Each named turn below is shown by a few rows before and after it. Which turns, in which order, take the first row of each later pair to the second? The first pair is answered.
turn Q476:
[  9.7  12.2  10.7  -9.4   6.0  -8.7  23.2  32.8  -7.6  -7.1 -19.8] |-> [ 11.3  13.7   3.7  -0.1   8.6 -15.3  21.1  22.7  -4.2  -9.0 -30.1]
[  2.8 -14.4  11.7  38.9  13.8  11.0 -55.9  21.9  26.1   5.6 -36.6] |-> [ -9.4   0.9 -53.5   3.5  12.0 -16.6 -21.8 -48.2 -19.0 -23.3 -26.8]
[ -8.1  12.8 -12.9   6.5  13.0  14.1   9.5  -4.0   0.3 -20.1   3.0] |-> [ -9.5   9.6  -2.5  -2.1   9.8  21.9   9.1  11.1   0.3 -15.2  14.0]
[ 11.0   8.7   8.3 -27.6  -1.5  -5.7  10.4  44.4 -26.7   9.0  -3.8] |-> [ 24.0  13.9   7.5   8.8  10.5 -14.2  -3.8  37.9   0.7  11.5 -36.2]
turn Q263:
[ -0.7  -0.3   8.2 -40.6  -8.2 -12.0  38.3  18.1 -33.1  10.8   9.2] |-> [ -7.8  -6.3 -26.1  -1.5  -6.1  -4.3   3.7 -60.1 -11.3  10.8   5.2]
[-10.7   9.0 -17.5 -19.8   5.8  -6.9  12.4  16.1 -29.3 -12.7 -20.9] |-> [  4.7  10.8 -17.4  25.3   2.4  -7.4  -1.7 -34.3  14.4  -5.0 -20.8]
[ -0.6   0.7  -2.0  -9.3   9.6 -12.5   7.4  14.1  -0.6  -1.7 -14.2] |-> [ -2.2  -2.2 -14.1   0.3  10.2 -10.5  -2.6 -11.3   3.4  -3.0 -14.7]
turn Q245:
[  2.0  -6.9  34.7  14.0  -1.3  25.9 -15.1  23.8  25.8   3.1   1.6] |-> [-11.1 -14.4  18.9   7.0  -4.2  38.9 -29.8   6.4  15.4   4.1   6.6]
[ -4.2  -4.3  22.3  -6.5  -1.1   9.8 -12.4  24.5  -6.0  -6.2   3.4] |-> [-11.5 -10.9  13.1  -9.1  -1.0  11.7 -17.7  19.4 -11.6  -7.8   6.2]
[ 5.8  3.5  6.6  7.2  0.8 -9.1 -4.1 13.4  8.3  3.9  0.0] |-> [  1.2  -3.1   4.8   7.0   1.3  -4.6 -12.5  11.9   8.0   6.3  -0.4]
[ -1.4  -9.8  15.9  -7.8 -13.4  20.9   6.7  -4.3   5.8  12.9  45.6] |-> [ -4.4  -8.7  13.5 -10.4 -13.8  19.6  13.1  -9.7   0.1  11.7  48.2]
turn Q759:
[  9.8   1.9  -0.7  26.1  -4.1  -3.9 -28.5   6.3  15.9  -0.5 -23.7] |-> [  2.3  -7.3   3.2  21.1 -10.4  12.0 -37.3   3.0  12.6   4.9  -4.9]
[ 5.7 -9.9 19.3  7.1 10.1  5.0 -3.8 19.2  9.6 -8.8 -9.0] |-> [  2.5 -13.4  21.2   5.2   5.6  12.1  -7.0  18.1   9.3  -4.3  -0.6]
[ 31.3  20.5  13.7  21.1  -9.4 -20.9  16.1 -10.3  32.1  15.1  -4.8] |-> [ 26.5  17.6   5.6  30.9  -1.6 -14.0  -0.6  -4.3  33.3  11.6 -25.9]
[-13.6 -16.4  15.2  -0.5   3.2  43.8 -17.7   7.4  -2.9  28.5  29.3] |-> [ -3.4  -5.0  18.6 -10.4  -3.9  29.3  18.6  -1.3  -4.2  28.9  49.9]
turn Q455:
[  2.4 -10.1  -6.9   3.2 -12.7  14.0   1.6 -19.5   2.7   9.3  37.2] |-> [-10.4 -19.7  -7.0 -15.6  -3.3  21.8 -11.5  18.9 -17.9   1.7  18.3]
[-11.8   8.2   6.5 -39.2   9.0 -15.3  21.0  24.2  -9.3  17.8   4.7] |-> [-11.4  14.2 -19.9 -18.4  20.6 -25.7   7.6   1.4  -7.6   5.8 -31.3]
[ -4.5  -6.2  29.1   1.5 -24.0   5.5  -1.6  16.4  15.4  13.3  15.3] |-> [-15.0  -9.1   7.0   1.8  -5.1   3.5 -23.8  29.2  -2.8  -2.0 -24.8]

Each pair is two turns apart.
[ -6.1 -10.4   8.5   7.3   6.0  12.0 -36.9   6.8  12.1   2.0 -16.2] |-> [ -8.3  -0.4 -17.2  -1.7  -2.9  -0.7 -11.8 -43.2   4.8  -7.0   4.4]
Q455 then Q476
[  7.1   9.2   4.5  27.4  -9.7   9.0 -19.2   2.5  23.9  -4.4 -10.5] |-> [ -9.4   3.6 -15.4  13.2  -5.4  12.1 -28.2  -4.8   2.6 -13.1 -16.2]
Q263 then Q263
[ -1.1 -12.5  20.5  -6.0   3.2  -9.9  15.3  -7.0  -9.8  11.8  19.0] |-> [ -5.9 -16.0   2.3  16.7  12.1  -9.2 -12.1 -25.2  -0.8   4.6  -6.7]
Q455 then Q263
[ -7.2   2.9   6.4  -3.4  11.0 -17.8 -12.8  23.3 -10.5  -6.1 -49.9] |-> [-25.0 -15.4   9.2  -9.2   4.8  12.5 -38.1  13.9 -10.8   3.3 -26.1]
Q245 then Q759
[ 25.3  22.3   6.8 -10.4  41.8 -48.6  26.0  19.3 -12.5 -12.5 -40.5] |-> [-10.5  -1.3   2.5 -61.1  25.7 -10.1  19.5  15.7 -53.2  -8.6  11.4]
Q263 then Q476
[ -4.3   2.0   7.8   6.7   7.8  -6.2  -7.5  24.5   1.6   0.3 -20.5] |-> [ 4.1  3.3 22.5 10.0 -3.9 -4.4  7.4  8.3 16.7  8.8  9.6]
Q455 then Q455
[ -8.0  12.7 -25.6 -22.6  -1.5 -20.4  28.3 -15.6 -17.8 -15.5  -9.1] |-> [  1.7  13.5  13.5 -23.4  -4.3 -15.0  34.5  30.0  -5.2  -0.5  -3.0]
Q245 then Q476
[ -4.2  -1.1 -11.3  34.9  13.9 -12.5 -22.2   2.5  28.1  10.7 -32.5] |-> [-23.8 -19.2 -12.9  18.6   3.7  13.5 -40.1 -16.3  20.3  16.6  -0.2]
Q245 then Q759
[ -3.1   8.0 -14.6  -5.0   7.4  -1.5  13.3  -0.3 -15.2  -5.1 -16.9] |-> [-13.0  -3.7 -15.7  -4.4   6.4  14.3  -5.9   1.7 -16.7  -3.0 -12.8]
Q759 then Q759
[ 5.4  5.3 22.7 -0.9  1.5  8.6  8.8  9.5  3.8 11.8  0.9] |-> [-8.0 -2.6 16.0 -2.3  1.5 21.5 -5.8  0.3  0.3  8.8  1.7]
Q245 then Q245
[  3.8  12.0 -35.8  15.7  20.8 -26.4  -3.4 -11.0  -5.4 -27.8 -46.8] |-> [ -4.0  -9.7  27.3 -12.4   5.5  11.6  -9.7  68.1  -3.5   1.0  -3.8]
Q476 then Q476
[ -0.6 -18.0  19.2   1.3   8.5  18.5 -30.3  13.9  -3.8  -6.0  -0.1] |-> [  0.4  -8.0 -12.6   9.7  14.6  -1.7 -23.1 -24.0  -8.0 -21.0 -16.6]
Q476 then Q245
[ 6.6 -5.2 22.1 -3.6  2.0 11.7  3.6  3.7 11.2 23.6 33.2] |-> [-11.7 -13.7   4.5 -16.2  13.6  18.7 -17.2  24.6 -17.5  14.9   9.4]
Q455 then Q759
